500 stands for zero in the data rows.
Every row has a hidden score. In each pair, how much higher is the second row's than the first's? 20 means about the same, 40 much higher and 0 much lower. The score is a weighted sum of the row's numbers plus the product of two more (or one squared), each taken from its middle value.
  577  561  432  462  377  517  478  598  540  378  401  372  373  663  559  691
  372  770  390  452  377  421  375  504  584  579  394  372  391  603  389  598 17
  372  468  390  377  609  485  375  377  399  570  497  496  563  397  389  404
  372  394  535  419  570  398  486  439  399  528  482  580  540  389  566  404 37
  608  399  690  465  464  436  375  377  848  378  848  408  482  448  843  404
  478  452  657  437  505  589  375  377  696  378  781  539  567  377  524  404 3
  516  512  598  592  455  416  556  461  399  378  394  473  432  405  426  581
  684  534  390  485  377  754  678  769  685  378  394  372  373  544  569  647 9
  372  394  728  379  663  423  534  513  399  389  562  696  648  377  445  404
  561  421  689  519  574  459  375  377  661  378  812  587  653  425  643  404 11
  372  769  390  666  410  435  375  552  636  727  455  390  439  600  389  507
  608  441  473  619  426  488  572  663  486  599  494  510  488  618  561  571 25
  623  531  390  519  377  541  568  455  511  392  394  395  421  545  401  566
  602  394  582  487  532  421  713  463  399  556  460  583  536  377  471  404 24
  547  558  390  676  377  538  628  591  497  552  394  457  441  499  389  527
  372  777  390  610  377  623  384  604  650  454  394  372  373  667  389  680 18
  423  587  416  603  377  486  599  624  494  564  394  439  435  537  389  551
  523  394  665  385  779  426  578  377  399  485  651  637  624  377  543  404 28
  531  394  660  567  706  479  491  413  449  395  626  593  639  377  590  404
  576  502  454  471  430  398  500  568  404  691  537  612  520  506  389  407 20
  372  876  463  485  377  904  390  643  748  429  394  372  373  864  443  837
  514  552  390  513  377  750  560  784  680  378  444  372  373  674  660  735 28
  581  550  390  600  377  640  666  525  526  397  394  378  398  523  389  545
  372  849  390  893  443  627  375  483  761  840  665  372  446  764  389  457 11
  461  394  465  377  536  573  375  377  593  378  479  372  464  744  963  429
  372  632  390  528  436  398  375  460  502  713  567  483  527  653  389  422 5
  504  565  474  493  377  609  503  695  587  378  474  372  373  553  569  721
  598  503  390  377  377  656  443  766  662  378  394  372  373  615  710  701 21
  431  651  390  377  377  662  375  530  664  378  394  372  373  707  550  785
  603  474  534  703  453  462  660  591  421  620  496  534  530  601  471  557 21
  514  648  390  377  377  747  375  612  770  378  450  372  373  697  624  822
  569  497  525  507  385  727  865  509  446  423  394  526  496  377  389  404 29
  505  415  614  377  586  403  375  377  399  378  539  649  691  377  490  404
  466  414  550  377  629  398  377  377  417  391  630  608  661  377  514  404 20
  536  408  784  435  601  460  593  485  399  378  440  693  660  377  391  404
  372  780  774  377  435  791  583  524  569  449  394  372  373  589  439  744 6
  574  394  681  504  689  398  678  421  399  536  547  632  578  420  521  404
  590  394  728  547  679  411  678  456  399  496  512  645  602  377  502  404 21
  523  487  406  508  377  497  578  585  501  491  394  403  386  453  455  588
  596  448  390  481  377  521  610  560  516  560  394  437  410  433  411  519 16
  514  394  700  377  745  429  646  465  399  465  562  648  645  377  531  404
  494  558  390  519  377  592  550  563  555  378  394  372  381  686  457  633 19
  573  569  411  771  377  521  591  574  485  471  394  426  426  556  389  579
  524  394  625  502  721  398  547  377  399  623  627  665  589  503  520  404 23
  687  524  390  696  377  660  692  536  545  477  394  460  438  492  389  517
  527  537  444  616  377  564  537  661  541  382  430  372  373  595  514  669 22
  372  647  390  747  542  398  375  434  604  833  793  448  544  655  389  404
  372  394  426  469  586  467  391  418  399  481  394  545  620  377  611  404 26
  617  531  456  622  377  484  563  562  471  461  394  404  382  474  464  596
  372  478  465  480  604  398  388  377  399  587  458  533  490  506  476  404 19
  489  554  390  412  377  617  613  673  591  378  394  372  373  616  518  684
  372  394  399  377  619  398  375  377  399  378  546  492  560  377  522  404 21
  577  540  390  389  377  672  522  666  661  378  394  372  373  700  568  689
  610  394  892  377  377  488  375  377  895  378  898  378  514  641  927  404 32
  372  394  390  377  604  406  375  377  399  452  465  533  641  411  630  404
  618  524  464  635  384  474  634  561  463  628  441  495  489  511  405  528 20
  491  444  512  457  603  430  480  377  399  378  541  545  623  377  494  404
  372  642  390  573  377  418  434  595  519  653  451  447  454  627  389  514 14
  603  405  834  528  648  492  377  401  430  378  644  675  685  377  569  404
  620  515  410  517  377  553  576  693  535  443  394  372  373  568  542  643 21
  577  531  390  377  377  674  499  686  661  378  394  372  373  612  625  700
  545  503  483  635  399  423  569  499  418  437  394  493  457  482  424  549 27
  372  529  390  600  618  398  375  443  537  885  865  507  591  572  389  404
  372  412  429  377  578  411  375  377  399  562  464  569  642  441  596  404 28
  372  394  390  377  684  571  386  377  399  468  487  435  536  480  666  404
  515  394  644  534  684  477  478  404  483  461  657  591  637  377  598  404 20
  372  737  390  825  377  492  375  603  597  705  495  406  437  539  389  456
  539  488  516  689  412  499  625  612  444  385  394  428  393  425  490  604 26
  617  500  400  606  377  539  602  609  493  489  394  392  393  577  461  588
  430  557  390  377  377  567  601  657  590  442  394  372  373  504  424  646 20
  584  394  620  476  533  398  375  377  784  378  792  460  553  465  840  404
  372  394  390  377  593  476  401  377  432  427  512  493  551  377  663  404 22
  637  544  390  442  377  588  425  673  587  378  410  372  373  740  672  711
  491  394  704  377  718  398  656  497  399  554  604  664  627  377  472  404 22
  563  394  671  432  713  529  499  394  493  502  684  602  624  378  643  416
  611  551  390  614  377  702  663  524  573  378  394  380  373  485  389  533 18
  517  394  495  584  525  427  574  377  399  489  409  547  521  500  505  429
  532  394  589  377  582  398  587  377  399  592  559  586  579  424  493  404 17
  372  394  390  377  641  615  529  377  423  424  670  417  500  536  627  404
  439  635  390  593  377  398  375  538  499  686  489  483  474  567  389  463 17
  604  394  553  524  569  409  712  476  399  629  525  577  539  577  527  445
  703  559  457  737  422  484  432  518  431  592  485  643  601  597  389  404 16
  669  570  390  572  377  588  565  701  591  378  394  372  373  610  551  687
  520  467  390  441  377  501  621  551  468  438  394  433  422  435  417  533 23
  380  530  390  539  426  398  375  480  452  652  554  583  512  420  389  404
  372  710  390  377  377  923  452  660  767  378  394  372  373  798  592  857 12
  584  394  739  473  780  491  499  485  399  514  618  647  605  377  543  404
  415  394  530  514  599  398  375  377  399  635  397  596  395  673  533  404 26
  628  394  591  576  546  432  739  406  399  512  430  574  557  517  521  410
  387  394  652  480  727  525  566  465  424  494  641  627  643  377  522  404 15
  503  494  430  474  420  398  506  564  408  670  494  566  489  424  389  417
  372  394  398  394  615  454  375  377  399  557  494  536  601  377  572  404 12
  620  483  632  436  557  548  436  377  434  378  481  595  653  377  433  404
  372  394  392  377  656  398  375  377  399  680  723  579  560  606  536  404 24
  608  428  556  580  493  516  747  509  399  465  394  538  456  377  423  404
  372  582  396  453  480  398  375  393  444  661  549  516  526  574  389  424 15
  372  422  390  377  864  736  375  377  399  568  665  372  430  422  429  436
  436  653  390  741  388  412  414  582  503  586  443  450  454  568  389  499 33
  550  501  477  398  554  503  436  395  486  378  537  541  595  377  429  404
  584  537  390  377  377  600  445  566  614  378  394  372  373  531  549  674 19
  499  479  561  556  492  398  515  396  399  527  415  561  524  524  424  494
  449  394  633  377  773  427  652  377  399  699  685  681  662  481  509  404 11
  662  524  429  599  377  519  588  508  455  544  394  510  456  517  389  482
  372  699  390  787  413  445  375  619  586  755  590  464  498  614  389  422 14
  525  404  694  665  593  501  434  394  593  378  747  587  623  377  573  404
  588  394  624  718  564  398  375  385  418  396  698  596  405  757  618  404 36
  599  394  624  505  577  412  709  425  399  571  473  592  570  377  472  404
  491  586  390  588  377  520  537  527  516  423  394  372  392  631  412  628 17
  621  549  390  613  377  654  635  533  538  485  394  418  373  399  389  502
  598  458  446  521  392  487  619  574  466  549  394  467  451  454  466  545 17
  649  491  502  377  464  536  590  468  425  501  428  563  588  377  422  404
  637  610  390  377  377  815  446  756  759  378  394  372  373  677  721  804 25
  489  589  390  377  377  714  533  678  727  378  394  372  373  486  507  707
  591  510  520  377  517  519  393  377  452  378  533  580  641  377  421  404 12
  464  457  590  601  462  513  404  525  429  378  506  470  373  391  477  612
  490  568  390  377  377  707  431  650  689  378  405  372  373  624  650  769 20
  372  394  390  377  670  544  375  377  399  388  394  438  522  461  699  404
  567  636  390  759  377  562  447  538  520  566  426  473  466  579  389  434 16
  372  394  520  377  549  398  408  377  399  466  394  525  540  377  552  404
  502  428  500  536  438  476  586  704  470  579  511  521  453  446  521  580 22
  496  394  502  499  564  398  516  467  404  549  475  555  456  385  515  455
  571  394  584  522  554  398  682  435  399  612  493  582  518  377  482  404 20
  372  394  390  377  627  442  375  377  399  401  452  495  593  473  709  404
  476  394  528  488  664  398  375  377  399  582  621  625  443  431  558  448 24
  693  472  584  511  468  544  711  430  399  456  394  588  582  421  425  404
  372  394  390  377  615  473  375  377  399  378  394  478  545  377  640  404 20
  603  577  395  676  377  507  505  531  473  625  420  513  470  562  389  472
  372  734  390  377  377  725  375  543  691  378  394  372  373  684  449  807 19
  372  394  390  377  672  398  375  377  399  466  722  551  583  503  472  404
  372  544  390  495  500  398  375  524  492  801  687  504  555  597  389  404 16
  461  394  618  410  536  398  375  377  399  535  552  600  566  682  565  404
  543  459  421  462  377  495  563  619  506  378  394  372  373  377  517  602 19
  592  397  700  377  589  398  567  414  399  378  394  682  661  377  459  404
  638  394  638  541  668  480  421  388  399  510  682  625  420  445  542  515 8
  558  582  423  534  377  475  507  513  487  426  394  372  382  589  454  625
  588  648  390  377  377  878  456  681  826  378  394  372  373  773  683  842 13
  575  406  721  555  539  455  375  377  706  378  816  528  594  390  689  404
  585  597  390  377  377  731  558  706  762  378  394  372  373  625  552  726 18
  416  633  390  426  377  697  537  687  654  378  397  372  373  639  508  752
  689  394  534  542  595  398  375  377  399  408  729  597  373  799  616  404 35
  668  394  573  458  552  398  701  394  399  624  480  536  521  415  487  421
  372  394  424  377  581  445  375  377  419  423  406  531  620  377  688  404 22
  521  410  578  395  631  398  560  507  399  498  624  613  662  377  508  404
  404  600  437  573  385  398  453  538  451  576  405  464  454  599  389  532 20
  581  500  494  608  440  398  524  486  399  678  535  597  538  560  402  448
  463  394  548  377  692  398  452  432  410  456  646  579  637  377  550  404 18
  372  544  521  523  482  398  452  479  413  720  507  550  504  461  389  473
  558  511  494  615  401  506  643  666  468  385  421  410  381  624  519  625 16
  372  394  460  377  593  398  375  377  399  607  537  580  548  469  519  404
  426  578  476  441  377  418  530  562  448  528  394  428  406  497  389  576 23
  514  417  552  377  577  398  473  377  399  464  582  579  594  377  500  404
  473  604  390  430  377  661  583  743  653  469  426  372  373  666  501  723 13
  512  551  460  518  377  489  517  596  495  409  401  374  373  505  477  647
  522  394  598  674  605  398  487  418  399  661  660  616  517  494  502  479 19
  508  394  811  377  661  421  453  479  399  378  592  694  649  377  493  404
  391  525  545  648  385  525  502  523  453  378  394  372  373  393  445  645 17
  603  490  495  377  442  580  653  485  428  462  394  562  567  383  425  404
  372  394  437  377  591  398  375  377  399  378  418  510  607  377  638  404 20
  372  394  390  377  697  630  375  377  399  378  466  383  513  664  726  404
  591  431  766  650  571  520  375  377  585  378  668  554  601  377  569  404 24
  624  545  470  798  415  488  683  605  439  614  425  500  469  547  389  503
  477  417  643  497  498  635  475  589  442  378  590  491  373  460  489  635 21
  645  394  636  640  789  506  662  377  399  706  708  702  606  596  524  428
  609  427  508  599  475  448  685  577  407  635  467  551  539  474  475  495 17
  641  507  542  462  501  520  470  377  399  378  399  568  613  377  433  404
  522  462  553  651  451  473  544  543  400  401  425  470  435  479  474  590 28
  680  463  515  390  427  547  726  435  399  406  394  500  493  377  414  404
  490  453  563  645  464  459  593  572  399  554  459  511  449  469  417  557 19
  372  593  396  545  421  398  375  508  463  718  536  520  496  534  389  452
  486  476  645  776  509  556  611  510  399  378  405  504  449  469  444  600 29
  552  432  680  443  590  442  414  377  409  378  601  658  691  377  454  404
  461  394  564  567  645  398  600  380  399  676  574  623  532  456  497  419 26
  511  567  390  613  377  501  500  510  479  578  394  469  480  563  389  513
  568  397  618  437  588  398  375  377  627  378  736  552  628  410  645  404 21
  672  427  672  441  585  414  594  446  399  378  424  630  625  377  517  404
  372  394  390  377  604  415  375  377  399  378  495  475  558  377  589  404 14
  545  394  609  507  699  398  621  381  399  703  672  663  634  617  534  417
  372  750  390  377  377  679  375  608  722  419  394  372  373  684  389  754 15
  435  547  390  377  377  584  544  629  586  378  394  372  373  483  422  649
  519  564  390  377  377  629  396  706  657  378  452  372  373  650  624  739 20
  579  540  390  377  377  664  495  703  670  378  394  372  373  597  650  712
  372  821  390  609  377  459  375  611  698  780  510  372  425  563  389  530 16
  382  394  634  548  539  398  407  469  399  497  463  580  570  482  566  404
  575  394  678  377  592  398  538  390  399  422  473  647  621  377  444  404 24
  372  394  445  377  525  398  375  487  399  378  394  552  646  377  684  404
  468  526  390  377  377  511  578  562  509  509  394  401  396  494  389  547 12
  652  471  390  496  377  563  565  520  527  467  394  448  406  421  430  507
  641  445  617  411  591  403  593  488  399  538  544  604  578  377  487  404 26
  372  783  390  896  443  410  375  541  634  738  517  393  473  620  389  466
  431  394  891  377  670  403  559  655  399  378  547  720  624  377  422  404 39
  565  639  390  526  377  494  425  449  519  556  394  451  497  641  389  509
  469  394  596  579  598  398  375  377  399  433  492  621  425  717  577  404 37
  372  394  390  377  896  999  375  377  511  378  752  372  373  714  744  404
  372  526  390  524  611  398  375  457  573  771  819  501  554  469  389  404 11
  565  542  396  528  377  534  627  574  516  545  394  424  453  613  432  593
  618  394  680  623  575  448  385  377  730  378  698  457  590  505  841  404 27
  583  513  431  578  380  484  588  594  456  533  394  474  465  590  418  548
  505  496  456  662  377  494  619  654  476  512  415  431  400  406  440  585 25
  522  524  509  750  400  472  601  582  450  542  425  459  428  423  419  576
  372  721  390  553  377  398  375  541  540  585  399  404  447  672  389  543 10
  557  418  430  693  433  543  659  629  482  570  404  495  467  436  466  505
  503  394  573  512  567  429  375  377  720  378  707  455  530  410  753  404 27
  372  935  390  649  398  877  375  377  809  761  394  372  373  811  389  620
  372  394  405  377  549  448  375  377  399  378  394  562  677  429  685  404 25
  516  413  565  377  612  398  450  377  399  378  563  603  677  377  503  404
  425  634  390  431  377  577  480  585  571  378  394  372  373  613  424  675 19
  671  583  390  544  377  786  685  770  715  400  394  372  373  640  551  677
  592  449  523  607  464  429  642  557  399  685  466  572  498  453  421  474 27
  466  394  710  377  715  398  563  397  399  523  612  705  669  377  509  404
  519  512  465  664  389  501  725  661  469  573  422  443  437  533  416  572 10
  372  780  441  516  393  439  375  538  592  624  394  372  417  574  389  589
  372  780  390  377  377  841  375  524  768  378  394  372  373  815  506  860 21
  532  511  390  377  377  575  627  613  579  500  394  372  373  476  389  570
  524  445  390  390  377  555  483  642  550  378  394  372  373  421  559  583 26
  553  394  586  377  577  398  566  377  399  513  526  601  552  377  489  404
  540  394  670  377  655  398  653  514  399  592  631  675  670  377  521  404 17
  550  394  645  377  694  398  702  420  399  703  632  638  581  377  498  404
  372  838  586  412  377  850  411  529  650  385  394  372  373  671  394  819 16
  597  560  390  404  377  656  578  584  639  461  394  372  373  555  412  605
  706  624  390  377  377  749  471  625  767  378  394  372  373  724  593  753 18
  372  394  390  377  605  449  392  377  399  378  394  489  570  458  692  404
  372  394  399  377  594  410  375  377  399  378  394  518  605  377  679  404 21
  385  540  390  377  377  597  531  635  604  378  394  372  373  377  436  644
  372  394  411  377  564  398  375  414  407  378  394  547  650  377  684  404 23
  650  397  675  450  672  398  584  415  399  548  611  627  652  377  538  404
  372  804  390  697  377  547  375  659  683  686  464  372  431  650  389  538 8
  495  451  528  626  480  398  546  486  399  567  433  575  494  520  410  470
  373  607  390  478  447  398  375  528  524  793  679  539  553  664  389  404 11
  606  417  818  468  630  438  478  457  399  378  460  692  650  377  422  404
  547  433  579  702  514  410  685  530  399  587  455  570  495  392  419  493 12
  594  474  390  515  377  596  375  780  591  378  450  372  373  743  725  651
  553  473  474  377  549  473  425  377  490  378  575  560  669  377  499  404 14
  573  494  405  447  377  487  583  553  481  496  394  444  467  600  466  574
  613  460  754  436  549  525  634  479  399  378  394  682  642  377  389  404 32
  685  430  499  783  518  469  583  444  438  612  406  536  466  604  546  452
  400  674  390  663  380  398  375  528  530  656  542  460  482  620  389  439 16
  531  394  705  483  733  398  588  377  399  445  577  690  664  476  539  404
  372  765  422  377  377  762  400  568  662  378  394  372  373  747  412  781 7
  375  600  556  797  462  424  559  585  439  701  431  508  471  452  389  523
  537  398  624  377  541  398  595  434  399  476  400  631  565  377  467  404 26
  636  432  693  420  626  451  452  404  433  378  588  628  680  377  527  404
  522  462  390  435  377  486  585  448  432  428  394  443  437  434  389  504 21
  611  394  627  689  606  432  746  432  399  568  512  559  498  438  482  438
  410  394  547  396  595  398  375  377  399  565  559  629  513  617  552  404 19
  372  609  390  642  510  398  375  518  527  774  714  481  520  582  389  404
  501  474  460  561  617  402  470  489  508  529  672  529  596  377  467  404 21
  646  455  525  466  451  473  643  444  399  500  394  571  539  377  402  404
  495  521  630  691  491  452  653  497  399  613  415  536  516  517  397  561 23
  593  601  420  845  396  494  527  593  475  667  456  529  494  566  389  477
  590  419  538  377  612  398  469  418  399  534  662  596  684  468  566  404 18
  372  868  444  419  377  767  375  591  717  425  394  372  373  569  389  777
  582  510  390  446  377  665  625  649  605  378  394  372  373  538  515  616 18
  372  394  390  377  609  473  375  377  399  378  394  535  614  544  739  404
  372  589  390  514  377  447  488  528  480  491  394  413  397  418  389  505 22
  495  394  639  652  605  445  375  377  646  378  669  511  561  377  657  404
  579  446  458  601  413  485  644  589  449  510  408  490  460  439  478  532 20
  596  434  408  530  392  525  707  628  495  600  403  491  462  463  447  502
  372  394  390  377  700  495  430  377  399  510  574  395  474  377  492  404 16
  372  394  390  377  606  457  375  377  415  448  649  498  592  510  556  405
  372  620  534  565  383  546  589  641  509  605  414  431  412  616  395  641 20
  372  394  549  554  601  398  375  377  399  570  484  610  482  648  528  404
  515  603  390  377  377  630  418  595  655  378  394  372  373  543  562  747 11
  534  532  390  507  377  808  762  517  588  436  394  448  406  377  389  435
  372  394  390  377  590  477  375  377  419  378  394  461  525  466  725  404 22
  632  568  390  380  377  690  600  734  698  378  394  372  373  648  586  713
  577  394  591  554  672  412  409  377  525  453  680  605  715  502  665  404 21
  555  394  691  455  657  398  618  395  399  534  602  648  649  377  511  404
  492  449  575  758  504  400  585  419  399  557  437  577  545  498  411  483 26
  470  394  505  468  689  398  386  377  561  512  683  546  635  377  644  404
  527  394  654  446  789  436  689  377  399  595  669  648  611  378  513  404 25
  426  394  397  377  633  398  379  377  399  378  658  516  591  519  527  404
  621  428  678  432  681  398  447  419  399  400  596  613  614  377  533  404 25
  564  394  722  464  609  470  381  377  539  378  654  605  680  377  644  404
  579  444  780  377  579  432  553  455  399  378  394  645  538  377  389  404 39
  472  394  628  513  813  468  657  377  399  655  693  678  629  487  517  404
  466  586  390  466  377  601  493  648  633  402  423  372  373  434  461  714 19
  372  394  412  377  587  398  375  377  399  378  428  523  619  377  641  404
  632  506  433  613  377  583  634  467  466  533  394  548  510  457  389  445 18
  665  406  559  541  506  398  656  415  399  588  426  550  498  377  462  404
  473  394  643  377  696  398  381  398  399  378  618  648  670  377  533  404 17
  372  614  390  592  377  422  466  604  503  648  426  445  426  377  389  502
  523  394  664  489  725  429  691  377  399  637  678  646  585  467  486  414 16
  501  628  390  670  413  398  375  464  484  654  577  519  558  743  389  414
  605  520  408  562  377  542  658  604  472  613  404  535  441  454  389  452 26
  487  604  390  678  377  593  580  625  574  395  394  372  373  447  404  648
  372  565  390  439  548  398  375  489  555  869  821  506  576  610  389  404 12
  372  444  390  377  681  615  375  377  399  499  460  415  459  377  389  404
  631  427  812  483  624  441  398  377  399  378  475  660  635  377  451  404 39
  497  551  390  595  386  459  591  640  478  732  484  513  439  480  389  451
  581  415  591  377  558  398  578  398  399  466  463  569  526  377  465  404 20
  437  494  390  426  377  493  564  564  507  470  394  403  397  457  389  567
  496  395  802  377  603  435  375  377  399  378  540  677  647  377  440  404 26
  516  608  390  503  377  489  492  547  544  467  394  372  390  580  389  619
  372  394  390  377  644  580  375  377  406  464  655  404  526  665  697  404 20
  678  519  447  603  377  568  554  780  588  444  498  372  373  643  619  690
  704  481  789  401  559  513  453  377  399  378  437  644  623  377  414  404 23
  506  547  539  574  377  527  540  653  505  399  458  372  373  526  506  681
  635  509  390  642  377  665  762  592  551  583  394  438  434  516  389  503 13
  554  547  440  626  403  398  457  459  399  502  418  510  477  536  389  468
  561  394  655  472  674  405  673  377  399  609  640  618  534  439  470  435 23
  372  701  402  665  405  398  375  605  556  719  481  448  466  574  389  513
  528  494  390  522  377  570  596  656  552  378  394  372  373  377  488  614 26
  501  461  629  457  541  568  375  377  725  378  844  552  606  397  574  404
  477  467  578  577  477  398  548  431  399  563  448  567  526  536  433  513 33
  577  394  686  551  540  444  375  377  736  378  791  484  580  431  764  404
  372  394  557  377  755  427  516  377  405  515  677  600  632  377  565  404 21
  522  586  390  377  377  790  570  744  734  378  394  372  373  696  590  728
  461  565  588  524  396  526  559  585  472  405  401  392  373  544  454  677 28
  601  552  394  475  377  455  447  462  495  403  394  372  407  603  440  626
  498  634  390  377  377  699  430  679  711  378  412  372  373  569  544  778 17
  543  568  401  653  377  510  558  529  460  443  394  420  393  377  389  511
  505  394  591  377  645  398  508  442  399  475  614  581  595  377  515  404 17
  501  418  463  405  682  398  375  377  515  412  671  531  648  377  604  404
  515  619  403  377  377  527  440  584  582  423  414  372  373  607  480  709 23
  402  394  492  413  613  398  375  377  399  591  607  639  515  658  549  404
  650  466  443  544  397  474  591  507  442  545  415  526  498  513  425  483 15
  372  713  390  670  377  420  375  555  545  589  395  393  422  582  389  527
  681  525  488  780  430  416  558  542  399  687  487  578  539  591  391  454 23
  511  394  550  428  525  398  595  377  399  546  444  528  487  377  448  404
  477  394  624  419  632  398  597  410  399  478  555  604  604  377  482  404 20
  715  552  494  726  377  676  718  537  467  560  394  612  519  440  389  418
  537  394  556  421  518  398  585  377  399  636  490  597  544  486  491  406 19
  561  452  573  539  612  446  375  377  624  378  766  575  641  377  583  404
  598  394  587  614  769  423  427  377  399  622  643  668  571  532  548  419 23
  581  489  390  377  377  569  375  670  595  378  396  372  373  602  701  686
  549  455  662  377  502  571  657  482  399  378  394  635  583  377  389  404 23
  561  395  657  377  638  398  415  377  399  378  556  651  670  377  513  404
  372  645  471  537  378  425  448  568  498  589  394  429  452  610  389  590 17
  526  413  554  622  649  400  375  377  553  378  690  570  664  398  626  404
  459  553  390  459  454  398  375  460  462  637  610  541  529  564  389  404 19
  599  430  613  395  626  398  420  383  472  400  667  608  676  377  523  404
  372  394  390  377  580  408  409  392  402  538  468  547  656  377  627  404 24
  506  412  763  377  585  452  481  438  399  378  454  668  609  377  389  404
  479  394  613  377  617  398  600  377  399  579  627  601  591  465  501  404 13
  533  514  398  582  377  546  629  641  502  488  394  434  442  596  434  576
  640  479  677  568  509  586  708  500  399  390  394  650  625  377  390  404 29
  372  394  452  377  533  398  375  423  399  378  394  529  629  377  619  404
  651  603  390  538  377  658  631  675  638  405  394  372  373  553  404  638 15
  563  418  472  545  467  486  646  475  451  616  394  539  473  468  479  404
  570  447  606  554  666  398  393  384  413  454  640  599  638  377  540  404 17
  492  600  390  532  377  506  518  530  495  573  394  438  430  563  389  511
  590  394  504  709  545  408  496  468  421  541  475  548  456  558  564  475 26
  444  471  509  530  468  398  467  418  399  541  432  538  472  444  389  453
  662  442  679  377  599  415  524  482  399  411  532  658  664  377  492  404 18
  372  887  390  377  377  704  375  616  743  519  394  372  373  502  389  704
  654  565  390  377  377  836  375  814  767  378  419  372  373  931  882  792 17
  521  438  581  869  529  448  629  502  399  505  446  568  538  464  412  493
  455  469  450  410  606  497  375  377  651  378  727  527  597  377  571  404 9
